Rotation paths and how fast each direction turns (degrees per step)
Each turn is a multiple of 5 degrees from 10 to 175, or 0.
Path 1:
[-32, 12, -26, -55, 5, -10, 12, 38, 7, -21]
[7, -44, -7, 3, 21, -5, 56, -24, 32, -8]
[-16, 3, 7, 37, 39, -31, -34, 23, 35, 3]
[20, 4, -3, 5, 20, -3, 25, 53, -44, -31]
[-57, -12, -23, -17, -6, 19, 36, 24, 22, 8]
[24, -38, -14, 15, -9, -43, 13, -2, 45, -23]
[3, 24, 1, -14, 70, -16, -15, 25, 13, 1]
[-19, -28, -8, 35, 24, 16, 38, 19, -37, -22]
[-39, -2, 2, 5, -33, -10, 2, 49, 46, -8]
[38, -5, -29, -25, 15, -51, 33, 8, 11, -7]
[-17, -18, -22, 3, 67, 28, -5, 6, 23, 8]
[-19, -26, 17, 41, 1, -20, 3, 21, -12, -53]
[-10, 31, 17, -20, -1, -15, 36, 55, 24, 12]
[8, -34, -62, 7, 14, -21, 32, 0, 1, 19]
[-6, -25, -7, 0, 31, 15, -36, 22, 46, -35]
[-16, 5, 29, -1, 29, -38, 35, 10, -23, -43]
[-16, 2, 0, 27, 10, 14, 41, 41, 23, 43]
[2, -28, -58, 10, -14, -37, -15, 28, 2, -17]
[6, -3, 3, -49, 38, 16, 11, 20, 32, -38]
[-38, -20, 10, 31, 37, -27, 42, -22, -2, -4]
[11, 1, 6, 44, 0, -3, -6, 63, 28, 9]
[-7, 3, -48, -34, 5, -28, 12, 38, -27, -20]
[-10, -37, -8, -18, 21, 32, 39, -3, 43, -11]
[-20, -12, 11, 36, 23, -59, -10, -5, 28, -17]
[29, 22, 10, 10, 35, 1, 16, 63, -10, -1]
[-53, -20, -48, -3, 0, 3, 25, 22, -21, -2]
[10, -35, 0, -2, -15, -5, 14, 16, 63, -31]
[-3, 16, -1, -11, 55, -57, 4, -2, 11, -2]
[4, -19, -2, 40, 42, 37, 24, 33, -14, 3]
[-54, -10, -14, 10, -29, -20, -5, 41, 5, -29]
Directions:
[12, 22, 7, -27, 11, -9, 10, 7, -12, -5]
120
[-3, 5, 25, 19, 26, 0, -7, -7, -8, -7]
85
[-2, -29, 17, -14, 2, -8, -7, 12, -8, 15]
0
[-6, -8, -12, -9, 6, 23, -15, 7, -18, -20]
100
Path 2:
[20, -4, 6, 7, 3, 30, 10, 34, 54, 35]
[-5, 37, -24, -61, 23, -5, -5, 15, -14, -13]
[-47, 7, -11, 28, 13, 39, 13, 2, 31, 32]
[-1, -20, -20, -65, -2, 6, 11, -28, 20, -23]
[-15, 16, 14, 10, 9, 33, -37, -34, 3, 50]
[-17, 9, 2, -30, -14, -10, 56, -41, -24, -9]
[26, 6, 5, 16, -47, 21, -13, -19, 34, 37]
[31, 28, 22, -46, 14, -14, 29, 0, -31, 10]
[-13, 44, -17, 34, -37, 14, 11, 22, 16, 27]
[31, -10, -6, -46, 17, 1, 42, 25, 27, -7]
[-17, 44, -19, -10, 3, 24, -46, 23, 13, 24]
[-31, -7, -15, -21, 41, 15, 59, -5, 4, 1]
[-19, -2, -21, -21, -36, 26, -37, -20, 42, 1]
[6, -3, 19, -34, 47, 13, 16, -41, -19, 30]
[-37, 31, -4, 3, -59, 8, 2, -32, -1, 3]
[51, -20, 15, -10, 1, 7, 42, -25, 19, 32]
[7, 59, 18, -28, -37, -3, -25, 7, -15, 6]
[13, 14, -10, 21, 16, 6, 66, 16, 2, 36]
[3, 22, -8, -40, -37, 7, -6, 33, 40, -22]
[9, 13, -20, -8, 55, 22, 0, 16, 1, 46]
[-58, 27, -11, -29, -14, 14, 15, 3, 14, -31]
[8, -34, -30, -7, 14, 31, 0, -27, 35, 40]
[-21, 31, 31, -52, -2, 9, -17, -35, -10, -14]
[-11, -1, -21, 26, -17, 14, 28, -37, -11, 52]
[24, 12, 38, -38, -36, -1, 20, -22, 24, -24]
[30, 27, -10, 4, -7, 4, -11, 4, -23, 66]
[-8, 45, 18, -11, -7, -1, 58, 16, 9, -26]
[20, -5, -42, -7, -21, 14, -6, 35, 30, 42]
[-4, 41, 18, -39, 50, 16, 7, 12, 14, -19]
[-50, -2, -50, 0, -14, 22, 2, 10, 4, 34]
Directions:
[-16, -9, 18, 8, -15, 10, -12, 16, 4, 21]
175
[-8, 4, -19, -16, -26, -10, -15, 5, -12, -6]
170
[10, -11, -1, 10, -3, 26, -3, 7, -21, -19]
0
Path 3:
[59, -4, -40, -23, 32, 4, -6, -2, -9, 12]
[29, -12, 7, 9, 60, 6, -7, 5, -32, -36]
[59, 15, -34, 16, 32, -9, 18, -23, 0, -3]
[17, -31, 10, 8, 60, 15, 15, -30, -23, -9]
[47, 36, 0, -9, 38, 14, 12, -37, 19, -6]
[27, -30, -3, -31, 52, 27, -2, -20, -17, 16]
[46, 33, 5, -19, 44, 12, -15, 0, 1, -29]
[48, -24, -37, -15, 41, 2, -3, 0, -25, 11]
[35, 10, 7, 18, 54, 1, -2, -4, -16, -44]
[51, -6, -37, 9, 32, -1, 24, -32, -2, 14]
[17, -10, 25, 4, 61, 22, 11, -30, -12, -22]
[52, 22, -17, -20, 33, 15, 9, -34, 17, 12]
[22, -25, 12, -30, 60, 27, -11, -8, -24, -4]
[58, 35, -18, -15, 35, 4, -11, 1, 3, -18]
[37, -36, -22, -3, 51, 4, -1, 0, -37, -2]
[43, 28, -2, 22, 47, -2, 9, -13, -3, -37]
[39, -26, -24, 4, 43, 8, 23, -35, -11, 19]
[24, 17, 28, -1, 56, 23, 4, -28, 1, -27]
[50, 2, -24, -32, 35, 18, 4, -26, 6, 26]
[25, -5, 18, -22, 61, 22, -17, 2, -22, -25]
[66, 19, -37, -11, 31, -3, -3, 0, -1, -3]
[25, -31, -3, 8, 58, 5, 0, -4, -37, -20]
[53, 29, -16, 19, 37, -3, 16, -27, 8, -20]
[23, -34, -4, -1, 53, 19, 19, -36, -17, 13]
[35, 36, 16, -12, 48, 20, 2, -29, 14, -23]
[43, -19, -21, -36, 42, 18, -3, -15, -9, 25]
[34, 16, 13, -13, 55, 15, -18, 6, -13, -38]
[61, -6, -45, -5, 32, -4, 2, -5, -11, 8]
[26, -13, 10, 18, 61, 6, 5, -10, -28, -35]
[54, 17, -25, 11, 33, 1, 23, -37, 10, 4]
Directions:
[29, -10, 15, 15, 10, 7, -13, 1, 9, 10]
0
[10, -1, -12, -9, -2, -8, -19, 30, -13, -9]
55
Path 4:
[-13, 20, 34, 29, -13, 37, 17, -14, 17, 5]
[-12, -28, 25, -46, 12, 13, 16, 25, -13, 7]
[-23, 38, -9, -11, -1, 30, -28, -2, -8, -29]
[-2, 8, -18, 10, -14, 24, 49, 28, -11, 15]
[-19, -17, 6, -9, -23, -12, -38, 43, -5, -10]
[-52, 31, 1, 31, 4, 0, 13, -9, 13, 8]
[-7, -45, 36, 7, -10, 23, 19, 9, -21, -5]
[-23, 25, 23, -36, 6, 24, -29, 6, 23, 5]
[-20, 16, -17, -6, 14, 20, 45, 4, -25, -27]
[11, -1, -1, 3, -36, 33, -25, 36, -21, 12]
[-44, 14, -19, -5, -1, -18, 13, 30, 33, 0]
[-26, -9, 26, 38, -12, -1, 3, 2, -41, -14]
[-23, -16, 18, -6, -5, 38, -10, 3, 31, 35]
[-22, 9, 26, -24, 15, 1, 23, 7, 2, -46]
[-6, 22, -5, -5, 0, 43, -11, 1, -47, 22]
[-10, -10, -30, -12, -21, 23, 12, 38, 32, -17]
[-20, 33, 23, 13, -14, -28, -4, 31, -27, -5]
[-47, -29, -16, 21, 0, 23, -5, -3, -3, 28]
[-9, -3, 50, 5, -18, 13, 10, 11, 28, -29]
[-28, 15, 20, -32, 28, 9, 5, 3, -31, 25]
[-11, -7, -25, -1, -11, 51, -2, 0, -1, -37]
[8, 37, 14, -7, -24, 2, 19, 47, -1, 15]
[-48, -19, -28, -2, 3, -14, -17, 22, -23, -4]
[-20, 14, 19, 49, -29, 24, 1, -3, 18, -6]
[-21, -26, 36, -25, 7, -2, 25, 24, -1, 24]
[-31, 12, 9, -13, 10, 30, -34, -13, -9, -35]
[3, 24, -4, 1, -7, 42, 47, 13, -3, 14]
[-8, -18, -6, -28, -15, 1, -21, 50, -18, -14]
[-42, 44, -17, 28, -8, 1, -8, 4, 9, 4]
[-17, -42, 18, 23, -17, 8, 34, 22, -14, 7]
Directions:
[-16, 15, 3, -16, 16, -26, -10, 2, -4, -9]
125
[-13, -16, 29, 6, 8, -2, 0, -19, 10, 5]
60
Path 5:
[14, 39, 15, 13, -33, -12, 14, 25, 36, -24]
[33, 30, 0, 31, 25, -6, 13, 1, 20, 43]
[-6, -3, -6, -8, 24, -21, -28, -40, 49, 15]
[-37, 7, -2, 22, -12, -34, -28, 29, 32, -19]
[11, -8, -30, 17, -14, -15, 1, 49, 6, 46]
[6, 10, -21, -47, -25, -5, -4, -20, 27, 40]
[-28, 52, -13, -12, -17, 2, 16, 4, 37, -24]
[32, 11, -19, 35, 13, 5, 32, 26, 39, 0]
[42, -1, 20, 1, 2, -26, -19, -25, 41, 26]
[-39, 42, 8, 13, 8, -30, -35, -7, 21, 12]
[-25, -17, -49, 24, 17, -9, -4, 32, 24, 13]
[22, -27, -16, -26, -43, -18, -11, 16, 34, 19]
[-9, 62, 4, -20, -38, -10, 5, 10, 10, 21]
[-1, 37, -38, 6, 27, 18, 32, -3, 35, 11]
[30, -14, 1, 3, 1, -11, 2, -13, 66, -19]
[6, 32, 35, 31, -12, -37, -25, 15, 21, 10]
[-16, 14, -29, 21, 30, -17, -15, 6, 8, 54]
[-21, -28, -37, -28, -11, -15, -21, -4, 45, 4]
[-6, 22, -5, -4, -53, -15, 3, 44, 21, -7]
[29, 35, -23, 3, -4, 8, 28, 14, 11, 48]
[9, 19, -9, -24, 12, 2, 5, -43, 53, 3]
[-14, 28, 13, 30, 0, -21, -8, 12, 47, -34]
[23, -4, -8, 46, 15, -24, -10, 30, 18, 36]
[-4, -8, -11, -25, -6, -25, -36, -21, 24, 47]
[-52, 29, -26, -13, -25, -14, -11, 19, 23, -7]
[16, 1, -41, 11, -13, 9, 32, 44, 26, 10]
[47, 12, 6, -26, -23, -5, 9, -18, 39, 25]
[-15, 64, 14, 6, 7, -14, -2, -17, 33, -3]
[-4, -2, -26, 43, 39, -8, 3, 14, 42, 1]
[20, -36, 1, 0, -16, -35, -32, 6, 40, 18]
Directions:
[9, -20, 0, 12, -11, -2, 5, 22, 11, -23]
100
[15, 19, -24, -4, 2, -18, -14, 6, 13, -3]
0
Path 6:
[25, 24, -51, 6, 1, 1, -35, 0, 18, 2]
[19, 21, 21, 39, 26, 37, -16, 7, -13, 12]
[29, -23, -36, 6, -24, 45, 7, 2, -7, -1]
[10, 41, -1, -2, 5, 25, 19, -36, -36, -9]
[-28, -29, -26, 32, -12, 7, -9, -18, -38, -14]
[11, 23, -19, 24, 10, -20, 31, 8, -13, -49]
[0, -16, 0, 43, 4, -25, 34, -5, -21, 37]
[18, -23, -5, 15, 5, -10, 26, -39, 38, -26]
[-34, 27, -22, 13, 21, -3, 22, -20, 26, 34]
[19, -5, -24, 28, 14, -19, -47, -23, 24, 4]
[9, 20, 0, 34, 29, 38, 6, 27, 32, 5]
[47, 0, -32, 1, -15, 22, -11, -10, -4, 38]
[5, 13, 15, 8, 12, 54, -9, -36, -8, -20]
[-19, 2, -56, 9, -19, 27, -4, 3, -29, -4]
[27, 27, 0, 27, 11, -11, -2, -10, -44, -31]
[-7, -35, -4, 43, -5, 14, 40, 9, -22, 0]
[25, 8, -23, -3, -5, -25, 46, -36, 1, -16]
[-41, -3, 7, 33, 22, -12, 14, -40, 1, 18]
[1, -9, -44, 24, 8, -27, -8, -6, 41, -23]
[14, 36, 4, 34, 35, -6, 8, 7, 21, 33]
[33, -36, -14, 20, -3, 22, -17, -17, 30, 24]
[9, 41, -13, -7, 16, 48, 8, -19, 25, -5]
[-5, 6, -35, 17, -5, 23, -42, -17, -31, 26]
[23, 12, -5, 29, 10, 30, -13, 9, -15, -51]
[6, 3, -24, 22, -14, 22, 35, 18, -42, 22]
[30, -15, 3, 10, -10, -5, 20, -51, -26, -28]
[-51, -2, -16, 24, 8, 9, 41, -17, -4, -12]
[8, 5, -38, 22, 4, -56, 0, -19, -2, -8]
[-3, -3, 23, 55, 37, -8, 18, -1, 22, 3]
[26, -18, -41, 9, -5, -2, 20, -5, 43, 27]
Directions:
[-9, 5, 22, -13, -28, -9, -7, 13, 7, -1]
0
[-5, 10, -23, -11, -5, 8, 20, 19, 14, -9]
135
[9, 23, 20, -4, 15, 1, 6, -6, 6, -23]
160
[10, 8, -2, -7, -7, 31, -15, 7, -20, -3]
35
Path 7:
[-8, 12, 15, -42, -47, -24, -22, 9, 16, -9]
[-21, 50, 9, -5, 34, 33, -8, -16, 18, -11]
[7, 11, -7, 5, 21, -6, 34, 59, -23, 6]
[34, -18, 24, 40, 7, -12, -24, -19, -33, -5]
[13, -33, -52, -1, -9, -4, -24, -1, 34, 4]
[-58, -9, 2, -7, -8, -16, 23, -38, -2, 9]
[31, 34, 24, -36, -26, 0, 27, 0, 18, 16]
[-7, 3, 18, -15, 20, 58, -21, 14, -29, -16]
[-7, 14, -11, 46, -15, -15, -9, 50, 2, -15]
[7, -9, 7, 6, 46, -46, -24, -23, 3, 1]
[20, -21, -42, 7, 2, 15, 46, -24, 19, 9]
[-17, -28, 12, -33, -41, -8, 6, -11, -40, 5]
[5, 41, 14, -3, -39, 22, -31, -11, 31, 1]
[-38, 13, 0, -22, 44, 13, -7, 38, 8, 2]
[15, 12, 28, 52, 14, -15, 37, 15, -8, -9]
[50, -39, -12, -14, 13, -16, -24, -1, -12, -16]
[-26, -16, -50, 23, -23, 13, -4, -37, 3, -11]
[-24, 17, -1, -38, -24, -41, 8, -1, 0, 32]
[12, 29, 38, -8, 14, 44, 8, -25, 9, 22]
[0, -17, 5, -4, -3, 29, 1, 67, -7, -11]
[-10, -1, 27, 47, 5, -25, -28, -5, -5, -36]
[25, -1, -45, -13, 29, -30, 0, -7, 35, -8]
[-20, -14, -19, -2, 8, 8, 39, -41, -38, 10]
[28, 10, 8, -18, -60, -3, 0, 9, -10, 28]
[-25, 4, 21, -9, 11, 41, -51, -7, 9, 9]
[-27, 11, 2, 22, 9, -7, 26, 51, 36, -4]
[21, -13, 40, 1, 38, -33, 11, -12, -17, -25]
[48, -12, -47, 7, -11, 20, 6, -11, 3, -28]
[-42, -10, -29, -13, -22, -17, -19, -13, -41, 5]
[1, 45, 7, 4, -21, -13, -2, -20, 27, 46]
Directions:
[3, -32, 8, 16, 9, -10, 2, 2, 19, -6]
65
[-7, -14, -2, -7, -18, 3, 0, -16, 6, 31]
60
[10, 16, -6, 25, -16, 10, 13, -5, 17, -1]
170
[-2, 11, 4, -6, 24, -10, 27, -6, 8, 14]
90
Path 8:
[32, -1, 27, 23, -26, -30, -2, -7, -45, -13]
[-40, 7, 36, 5, 21, -9, -32, 29, 24, 9]
[15, -20, -27, -6, 20, -6, 30, -7, 40, -40]
[13, 33, -43, 9, 1, 35, -17, 3, -34, 6]
[11, -9, 36, -36, -9, 6, -1, -38, 0, 43]
[-37, -19, 14, 30, -41, -3, 29, 11, -5, -17]
[3, 18, -17, -9, 23, -62, -19, 25, -5, -8]
[35, -19, 7, 9, 23, 40, -10, 30, 34, 9]
[-9, 7, 3, -1, 29, 26, 18, -47, -32, -29]
[-22, 22, -14, -20, -53, -1, -33, -16, 15, 13]
[8, -4, 2, 6, -3, -26, 57, 15, 7, 41]
[7, -44, -2, 23, 7, -12, -30, 23, -40, -17]
[9, 37, 42, -26, 20, 8, -13, 16, 19, -26]
[-12, -2, -26, 37, 11, 16, 8, -41, 42, -1]
[-12, 1, -46, -44, -8, 10, 12, 5, -35, 11]
[45, 1, 33, 12, -40, -10, -4, -5, -12, 27]
[-51, -16, 38, 24, 23, -11, 4, 14, -7, 3]
[13, -11, -24, -20, 1, -26, -12, 8, 30, -55]
[26, 45, -25, 19, 25, 36, 4, 15, 6, 21]
[-2, -37, 3, -21, 11, 18, -7, -54, -19, 23]
[-24, 16, 18, -8, -61, 4, 19, 11, -12, -19]
[1, 10, -2, 24, 12, -66, -3, 6, 13, 25]
[6, -45, -9, -6, 27, 25, -9, 47, 9, -6]
[31, 32, 12, 0, 18, 17, 1, -31, -18, -44]
[-41, 23, -9, 3, -12, 22, -29, -26, 24, 32]
[-1, -25, -19, -28, -19, -20, 56, -3, 1, 13]
[19, -1, -1, 37, -22, -14, -22, 34, -45, 0]
[-4, -2, 51, -22, 45, -9, -19, 9, 19, 3]
[-9, -11, -20, 24, -5, 27, 12, -14, 36, -47]
[0, 44, -47, -24, 11, -4, -3, -11, -25, 16]
Directions:
[13, 33, 2, -4, -11, -9, -19, 6, -4, -1]
125
[-3, 12, -5, 36, 8, -3, 9, -10, -15, 0]
140
[16, -2, 4, -12, 13, -26, 9, -24, -1, -3]
170
Path 9:
[4, 22, -9, 8, 31, -15, -19, 44, 33, -9]
[2, -2, 28, 16, -30, -7, -12, 43, 33, -3]
[-25, 24, 23, -39, -34, -9, 7, 8, 22, -8]
[-8, 40, 1, -28, 25, -17, -11, 1, 25, -31]
[26, 21, 24, 24, 12, -20, -24, 19, 26, -23]
[11, 23, 47, 3, -42, -17, -2, 15, 6, 9]
[-16, 52, 13, -39, -7, -17, -3, 2, -4, 11]
[1, 40, -9, -1, 38, -25, -28, 21, 13, 2]
[10, 8, 15, 30, -9, -23, -14, 45, 26, 18]
[-18, 20, 20, -20, -42, -5, 12, 35, 17, 16]
[-30, 36, -8, -41, 9, -4, -10, 19, 22, -14]
[3, 12, 3, 11, 22, -20, -28, 22, 43, -29]
[16, 7, 41, 16, -32, -18, 2, 21, 33, -12]
[-7, 43, 31, -36, -27, -4, 10, 2, 3, -9]
[-5, 49, 7, -19, 28, -15, -31, -1, 1, -16]
[17, 21, 20, 31, 12, -37, -30, 19, 20, 8]
[7, 25, 28, 2, -33, -20, 15, 31, 10, 28]
[-23, 43, 1, -40, -3, -2, -2, 32, -2, 11]
[-16, 21, -10, -4, 27, -17, -38, 30, 26, -6]
[2, -1, 18, 22, -14, -28, -4, 29, 50, -1]
[-4, 25, 25, -26, -35, -4, 27, 25, 24, -10]
[-13, 41, 11, -37, 10, 5, -21, 10, 10, -34]
[6, 18, 20, 15, 14, -28, -43, 2, 27, -18]
[18, 26, 39, 15, -25, -35, 9, 8, 22, 9]
[3, 54, 19, -30, -15, -5, 13, 21, -11, 8]
[-12, 40, 0, -13, 23, -7, -43, 25, -4, 4]
[-5, 9, 10, 22, 0, -37, -29, 25, 34, 19]
[-2, 21, 13, -8, -26, -20, 31, 33, 31, 16]
[-14, 36, 2, -38, 0, 12, 1, 39, 12, -18]
[-14, 13, 10, -3, 11, -9, -48, 20, 29, -27]
Directions:
[25, -10, -4, -26, -5, -15, -11, 8, 2, 3]
0
[-7, -15, -1, -8, -6, 10, 5, 1, 24, -29]
40
[14, 0, -10, 14, 17, -20, 20, -5, 18, 0]
95
[-7, 10, -1, -22, -13, -3, 30, -10, -2, 8]
100
